Each path below is one point turned by a fixed rotation once a step. After each direction that follows a path, write how fast that rotation turns it, in degrees a step (0 if it stays still).
Each turn is a multiple of 5 degrees from 10 to 175, or 0.
Each row of a path follows its step; steps can be skipped.
Rotation 1:
step 1: [-78  46  -4  -2  31  25  -2  66  31  15   3   0  -3  78  27 -49   0 -26
   9  19 -13 -32  37  20  -3 -21   3  41  13 -15  17   1   0  -1  17  16
 -27  12   4  36 -19 -23  10  20  -9]
step 2: [-32  -2  66  22  10 -13  18   1   5  -2  -2  14 -27  11  69 -41  -6  33
  -7   8  12 -11 -30 -43 -16  20  26  67 -39   0   5 -13  13  -1  15  30
   8   8   7 -36  39  22 -49 -32 -38]
step 4: [-62   6 -12  -7   0  12 -24  37  15 -25 -31  43 -11  33  37 -40  -5 -19
   5 -20  48 -50  45   4 -16   8  16  38   1  31 -20   6  34 -23   5  56
 -47   5 -22  10  -9 -18 -13   2 -54]
step 5: [-49  15  35  -9  26 -33  51 -26  18  12  -5 -18 -38  21 -34  -5  20   1
 -14  11  44 -10 -44 -39 -18  19  39  47 -30  -4  11 -52  15   6  -1  -8
 -25   3  23  -7  38  41 -44 -12 -44]
step 7: [-56  41 -41  -9  31  23 -14  45   5  10  15  15 -13  50  -1 -25 -16  23
 -37  12  40 -44  25  16 -52  -4 -10   1 -48  34   7 -22  19 -10  30  20
 -35 -12 -10   3  23  29 -39  15 -34]
step 8: [-12   3  47   9  28  -9  22  16  15  32  -8 -35  -2  38 -28 -59  39  16
  -6 -38  15  35 -40 -35   0  -3  46  56 -12 -36  47  13  -6 -13  -7  11
 -24  17   0 -39  26  38 -35   9 -24]
step 11: [-69  18  39 -12   0  -2   8 -31  36  14 -54 -17 -16  10  -9 -50  50  -2
   6 -19  36 -11 -21  -7  14 -34  23  23  24 -26  54  21 -15  11 -25  -3
 -20  16  46   9  46  15 -31 -27 -16]
step 14: [-37   0   8 -19   1 -18  32  27  41  25 -49  -3   8  27 -70  -8  38  15
 -35 -26  35  -6  -4  30  -4 -17  35  33  42 -30  53  23 -12 -29 -13  15
 -55  -1 -30  26  32 -14  -5  -7 -14]
[ -1   1  -1  -6  -1 -10  -4  -8 -18  -4 -10   9  -6  14  23 -10  13  -4
   3   0 -18  -5   1  -2  -7   1 -10   2   3  -8  12   1   4   3 -10  -5
  12   8   8  -5  -4  -8   2 -16  -3] | 45
[ -3   0  -8  -9  -8 -13  -3   2  -5   9   5  -7   0   5  -5 -16  12 -15
  -1  -7   2 -11  20   8 -10  -8   3  -5  -7   4  -5  19  -4   1  -6  11
 -10  -4  -4   8  11  13   9   2   6] | 110
[ -5 -12  -2  -3  -4   4   3   2   0 -10 -15  14  -7   1   3  -3  -7   4
  -2  12 -10  -3   2   0  -6  -2 -14   9  -4  14   0 -10 -18 -14  11   7
  -6 -14   1  -5  -4  16  18   8  -3] | 135
[ 12  15  -8   3  -4  14   3  -1  -2  -3   5  13   6   0   2   2  10   3
   7  10   0 -18  10   7   9  -1   1 -20   7  -4  -6  -9   6  -4  -5   0
   8  10 -12 -16   1  14   2  11  -5] | 115
Rotation 2:
step 0: [-19 -53  44  -2 -41  30 -23  -7  52   7  17   4  34  12  43  33 -39 -18
   7  72  11 -35 -28 -37  27  23  14   8   9 -31  12   1  12  17 -38   8
  33   0  51  34  16  -2   7  16  32]
step 1: [-35   2 -35  45 -13  23 -15  10 -57 -13   6  32 -43 -52 -24  43  17 -14
  12  -3  -8   5  31 -19  -9  -7  40 -23   7  21  -7 -35  -6 -17  49 -32
   8  17  -4 -11 -80 -23   8 -37  30]
step 4: [-19  30 -29 -12 -34  16  31  49 -52 -11  14  27 -14  55 -33  41 -10  27
  10  -9 -23  35   0 -25 -58  15  -4 -17  31 -16 -20 -32   1  -9  -2  17
  45  39   0 -23 -27 -16  57 -13  27]
step 7: [ -2   8   3 -25 -21  22  23  68 -21  19 -14  26  36  25 -42  -7  24  23
  35 -33  23  30 -29  53 -20  12  22  19 -15 -48  33 -52  32 -21  38 -25
   3 -16  20 -41  -6   4  10 -43  24]
step 10: [-11   4  14 -47 -12 -24 -21  25   0 -21  43  53  34  -3  -9 -58 -31 -20
  19 -43  36  29 -52  -1 -23 -45 -32 -21  35 -51  39 -30 -10   7  -2   5
  -2  -1  28  -8 -13  39  -1   2  34]
step 11: [ 21 -50 -15   8  -4  -5 -27 -19   6   9  -5   0  -1  37 -25  48  54  -5
   5 -35   3 -33   0 -17  26  -3  25  -1 -21  77  14 -50 -20 -12  37  54
   1 -32 -20  56  21  11 -18  33 -15]
step 12: [  7 -26  87  24  35  49  11  11  -5  -6   0 -14 -23   5  15  -5 -44  46
 -17 -16  15  21  41   4  37  41  44  25  23 -20 -12  14   8 -50 -14 -11
  14 -15  23 -63   3  -4  36   5  25]
step 14: [ 10  24 -10 -34   6   0   7 -40 -43  40 -18   2 -21  75  23 -20  10  19
 -24  -3  15  -6 -16 -11   3   0 -25   6 -12  44 -42 -38 -22  15  19  76
 -51  -7 -17  -2  42 -22   7  33 -22]
[ -2   3  -7   2  -8  14  12   1   0   6  14 -10  -8  -4  12   6 -13   8
   4   5  11  10   9  -2   6  -8   9  15   9   0   8   3  -2  -5  -9  -7
 -12 -14  -4  14   3 -16   7   6   8] | 125
[  8   3 -12  -6  -4   3   1  -5  11   0  15   8   4   5  11  -4  24   0
  -1 -12   1  -9  -9  -4  -7   7   3   1  -3  12  23   6   5   1 -11   0
 -10   7 -15 -11  -3  -2   3   7   0] | 125
[ 15   1  11   9   1   2  13  -3  -7 -12   2 -12   2 -12   7 -15   1   5
   6   2  -3   5 -10 -17  -6 -13  -3   6   6   4  -1  -7  -1  20   5 -15
  -4   0  -6  -7  12  10  -9  -5  -6] | 100
[  4  -7  -6  -3  -5   8 -11  14  -9  11   7   8  22   6  10   1  -3  15
  -2   6   7   3  -6   2  -3  -3  -3 -11   9   3  -6 -15   7  10  -3   0
  -7  12   7   8 -12 -10 -17  -6  -4] | 110
[ 13  -5  13  -1 -10  -1 -13  10  -4 -12  -8  10 -10   9  -4   5   7  -4
  -8  -1  -1   4  -3 -10  27   6   2   9   1   6  15   6  -4   5   1 -12
   0  -6   9   3  -5  -8  -6 -14   5] | 65
Rotation 3:
step 0: [ -3  17  32 -19  -5 -30  50  13  -3  46 -45 -42  24   5 -46   3  -6 -16
 -35 -19   1 -13  10 -20  19  -4 -18  11 -23 -60  -3  33 -34  19  15 -17
 -26 -14  -7 -14 -39 -26  39 -38  19]
step 2: [-26  16  38   1  -3 -12  -5  11  28  23  15 -34  -9  -7 -39  52   2 -23
 -25 -24 -12 -14  29   1 -12   8  26  41  26   8 -17  -5  33   4  42 -14
 -21 -47 -16 -10  53  14  11 -34 -66]
step 3: [ 19  29  15 -19   7  29 -13  14  -1  15  -8 -63 -30  -9 -16  26  21   9
 -43  35  26   8  28  -2 -17 -19   3  21 -49 -17 -34 -14  35  10  62   6
 -39 -25  12 -22  16  -8  39 -25  46]
step 7: [-25 -23  16 -46   0  12  26 -22  23  33 -11 -20  65 -40 -64   5  32 -39
 -14 -34  33  -3  16 -13 -59  -2  12 -12  -5 -11   6  18  32  17  41  -5
 -12 -20 -32 -24 -18  -9   6  10 -16]
step 9: [-21  -3  47  -9  -5  -3   4   7 -18  42  -2 -57 -44  -8 -37  32  -9  37
 -34  -7   7   0 -11 -25 -34  26 -12  49 -23 -45 -24  12 -26  27   5  17
 -17  -7 -22   1 -14  18  29 -61  -4]
step 10: [-20 -18  51 -15 -15 -12 -19  -6  -9   7 -26 -10 -15  -6 -31  -6 -18 -11
 -58 -10 -19  55 -27   5 -53   8  24 -33 -38  -5 -48  45  22  15  28 -30
 -22 -13  15 -29  24 -10  36   4  13]
step 11: [ 13  -5  32  30 -26 -16  37  -1  26   5 -17 -31 -30 -20 -44  43  29 -12
 -15 -34 -37  16   2  30   8  -7  42  16  51  25 -17  13  23 -23  28 -29
 -33 -31   7  -5  12 -50  35 -22  -5]
step 13: [-39 -12   5  18  10 -11  22  -5   3  26 -13  -2  41  -9 -42  -3  41  15
 -35  -8  11 -14  44 -53  -1  12  -3 -36   6  -6 -15   8  21  32  34 -40
 -21  19 -15 -34  37  31  65 -11  23]
[ 10  -3   1 -13  10  -2  16   1  14  -2  -2   8  -5  -7  -2  -5  -6  -8
  -9   9 -15  10  10  -5  18  -8  -9  -5   4  12  -8   1 -13  -8   8   8
   7 -12   1   7   4  10  10  -9   0] | 130
[ -1 -12  -6 -12  -7   6   3   1   9  -2   7  -2   0   2  -3  -5   7  20
  -2   1  -5 -13  -6  11 -12   0  -2   6  -7  -1  -6   2  -7 -20  -2   8
   5   0 -19   2   1  -4 -10 -14  22] | 130
[  4   4   4   9  -1   4 -16   9   3   4   8  -9   5   0  13 -15   1   5
  -9  15  -9   0  -4   7  -5 -18   0 -19   0  -8  -6   6  -1   4  14   1
  -1  -8   2   1  -1   5  -1  21  11] | 155
[ -9   2  -3   8   3   1  -2   9  -2   6  10 -24 -10   7  10   9  -8   1
   5  -2  -5   4   4   8  15  -1  -9  19   2  -6  10  -5 -10   0  -3  16
  -1 -11   0 -18   7   7  -5  -3  -1] | 115
[  1  -1   0 -10 -15   6   2  -4   9 -11   8   1   1   1  -2  -6   9  -7
  -4  -3   2 -16  -5   5  14 -16   5   1  10  -2   2  24   3   9  -5   4
   7  -2   6 -16   9 -16   0  -2 -15] | 70
[  6 -10  12   0  -4  -3   8   5   7 -22  10 -15   2  -9  -7   0  -6  -1
  -9  -4  -8   6 -10 -16 -13  -4  -1   4  -2   1  17  -4  -6  12 -16  -7
   7  -6   3   4 -10   2  -5   5   6] | 35
[ -5 -13  -6   5  13  12   4   4   3  -3   3  -6   7 -13   4  12  -5  11
   0   2   1   0  -1   7  19  -4  -8  -4 -17   1  -2   0  20   3  -5  -7
  14   6 -18   4  -4  -6  10   9  -8] | 40
Rotation 4:
step 4: [ 27 -18 -28 -49  24 -16 -16  52  11  22  -5 -58  22 -14  13 -27  52 -23
  20 -25 -53 -28  -9 -28  30 -34  36 -16 -26  -8   6 -17  18 -24 -21 -29
 -23   6  -7  27  24   3  27 -45  -3]
step 5: [  7  -1 -36 -14   6   7  13  30  26 -24  24 -33  30   6 -15 -22  19 -21
  66  -6 -23   7   0  45 -18   0  14 -63   5  12  35  36  15   0 -18 -56
   4  26   0   0  43 -29 -26 -72   0]
step 7: [ 30  -3 -29   8  26  19  29   5  11 -10 -58 -26  11 -16  66 -26  -5  16
  25  21  -6 -21  27 -28   2   5  18  -5  18  30 -11  22  -7  26 -31   5
 -15  82  10  19  29 -46   4 -60 -29]
step 8: [ 39  -8  -4 -27   4  14  13  23  -1 -18  44 -22  22 -13  32 -25 -14  -2
  13   6  16 -24  78  15  24 -46 -20  32  13   5   5 -29  -2  51   6 -11
  22  48  29   7  55  -3 -42 -54  -9]
step 9: [ 34 -38 -12 -55  20   6   1 -20  -4   4  36 -39  -4 -11   4 -31   1 -34
 -10 -21 -56 -17  26 -57  16 -45  42  11 -13  -7   0 -14  23 -24  21  11
  -7  45   9  26  32   4  -4 -52 -52]
step 10: [ 53   0 -49 -38  40  -5 -14   3   2   9  51 -48  31  31   1 -46  30 -23
  34  16  -9  -4  20 -12 -32   3   0 -30 -37  35 -10  51  11  -8  12 -18
  29  11  -1  10  18 -21 -33 -62  -2]
step 11: [ 52  10  11  -2 -46 -29  15   8 -32 -41  46 -52  30  21  16  -2  51 -32
  40  -5 -19 -12   2  -5   6 -51  15 -14 -19  10  22  35 -12  -4 -35  -2
  23  34 -36  10  45  17   7 -18 -26]
step 13: [ 16   7 -10   4 -35  11  21  49  -3 -19  37  15  48   6  36  -2  18  -2
  41  -7 -14 -35  64   7  -9  -1  33  11  33  -7 -45  -1 -21  37   6   3
  19  30  11  -1  34 -34  -9 -80  12]
[ -5   1  12   2  -3   6  -2  -4   2 -10  -6   8   2  15  -2  -7  -3  14
  -5   2   8 -10   6  11   3   4  15   2  18  -5  -7   5  -3   8 -15 -18
 -11   1 -14  -9  -3  -9   7  -7 -12] | 55
[ 12  -2  20  -1   9  -1   3 -13  -2   9   8  -1  -7  14   1 -20  -1 -14
 -17   6   5  -5  -2  -1  -7  -3  -2  12  -5   4   5  -5   0  -8  -4  -3
 -15  -4  18  -4  -1   7  -1 -11   7] | 55
[ -8 -17  -8   1   9  -2  -8   1  -7  -1  -6  10  -8   7  -5   3  15   8
 -14  17 -17 -10  12 -17 -17  -1   8  -8   1  -6   9   2   4  10   0   8
  -2  -3   5   0   5   4   5   6  -1] | 125
[  2  -4  -1  -3   4  11  16   3  21  -8   5   3 -24   4   3   4   2 -13
 -11 -10  -9   3   7  -1   7   0   4   6 -10  11  -2   9  -9   7   7   3
  -3 -13  -9   9  -5  -9  11   4  -7] | 125
[ -3   6 -13  -1 -17  -5   4  12   7  10 -11   5  -7  -2  -6   7 -14  -2
  -3   7 -14  -1  -2  11  -8  -7  12   3  -3  13  -1 -10  -3  -7 -12 -14
 -13   1   6   1  14  -6   0   3  17] | 35
[  1  -3  -6  -6   6 -11  -9   5  -6  21   7  10   5  -8  -3   7  -7  -4
  -6 -15   1 -13   9   6  11  -1   7  -4  10   9   1 -19   2  15  11   1
  -4  -6   5   7 -12   2   5 -14 -10] | 70
Rotation 5:
step 1: [ -5 -48  -7  -4   1   5  32  42 -44 -47  -1  -2 -39  -9  28  11 -20  21
 -14   9  36  43 -43  26  32 -35 -80  -1 -38  -2  -2  22 -18  28   0  15
  18  14  36  15 -16 -49 -43   5 -23]
step 2: [-38  30 -58 -13  17 -20 -10  72  18  28  32 -16  -5 -14  21   1  30  30
 -56  43  50 -11   4  10  29   1   1  53  22  -7  18  16 -20  48 -10  26
 -34 -30  24  19  -7  12 -22  10  26]
step 3: [ 13 -23   0  62 -24 -38  59  -6  39  41 -40 -20  17  11 -38  26  -5  -1
 -34   9  16 -11 -23  45   7  16 -16  13  -3 -52  -6  17 -72   9  41   2
  -6  28  14  33   5  -4 -49  23  -8]
step 6: [-15  28 -19  -3 -47   4  21  25   1 -10 -73 -21 -34  14   4  25  30   7
   8  -2  10 -23   3  15  20 -13 -17  27 -20 -58 -39 -23 -35  69  -3  46
   6  30 -18 -20  51   5 -13  52 -18]
step 8: [  4 -21  25  -3 -34 -15   6  27 -25 -42 -19   4 -35  12 -27  28  47  13
 -31   8  63 -50  -4 -21  16 -21 -31  17  -7 -14  63 -48 -18 -17 -19   7
  -5  55  35  48 -19 -14 -17 -17  -2]
step 10: [  2 -14 -18  -1  14 -21 -31  28  46 -17 -21  17  36 -33 -16  32  64  -9
 -58  18  11  -8 -25  53  38  29 -42 -17   3 -13 -30   0  15  16  -8 -15
 -36   8  47   9   8 -18 -47  46 -30]
step 11: [ 34 -16   9   3 -39  -8  61 -18  13  19  -9  22 -15 -45  24 -20   9  60
 -61  19  35  -3 -47 -50  16   6 -13  27  39  13  15   1  -4  37  -7  24
  13  56  -7  36  28 -24 -44   8  -7]
step 14: [-20  -2 -32   2 -39   0  11  48  11  60  17 -23  -7  13  -4 -16  38  51
 -19  18 -12   4 -36  29  -5   3 -22  35  56 -28   4 -16 -57  44 -42  24
 -18  12   4 -17   8 -68 -24 -12  21]
[  1  -3   6   4   2   2  11   6   9 -20   5  14   2   1  -1  -3  -7   6
   3   4 -17   2 -18   4  -7  12  -6   4  10  -6 -12 -10   8   3 -10 -11
  -1   9   0  -9 -17 -12  -7  -8   0] | 110
[-11  15  -3  -7  12   6  -1 -13  17  -3  -9  -6 -15   1  -2  -2  -6  -7
   7   9 -10   2 -10  16  -2   5  -5   7   3   7   4  -3  -5   7 -12  11
 -10 -12  16   4  13   6  -1   3  -4] | 95
[ 12  -6   1  -4  11  15  -7  -9  -2 -11  -9   7   9  -5   8   5   7  -5
  -7  -8   7 -13   6  -6   2 -12  -1 -10   3  11   0 -19  15   6  -9  -2
   8   0  19   2   0   6 -15  -1  -3] | 35
[  7  -7   0 -11  10  -4   5   6  -2  -3  -3   1  16  -4   3   2  -9  -4
 -12  21  11   8  11   5 -12   6  -3  -1   3 -11   5  -3   8 -12 -18  16
  -2  -3  -4  -1  -4   2  17   9  -9] | 130
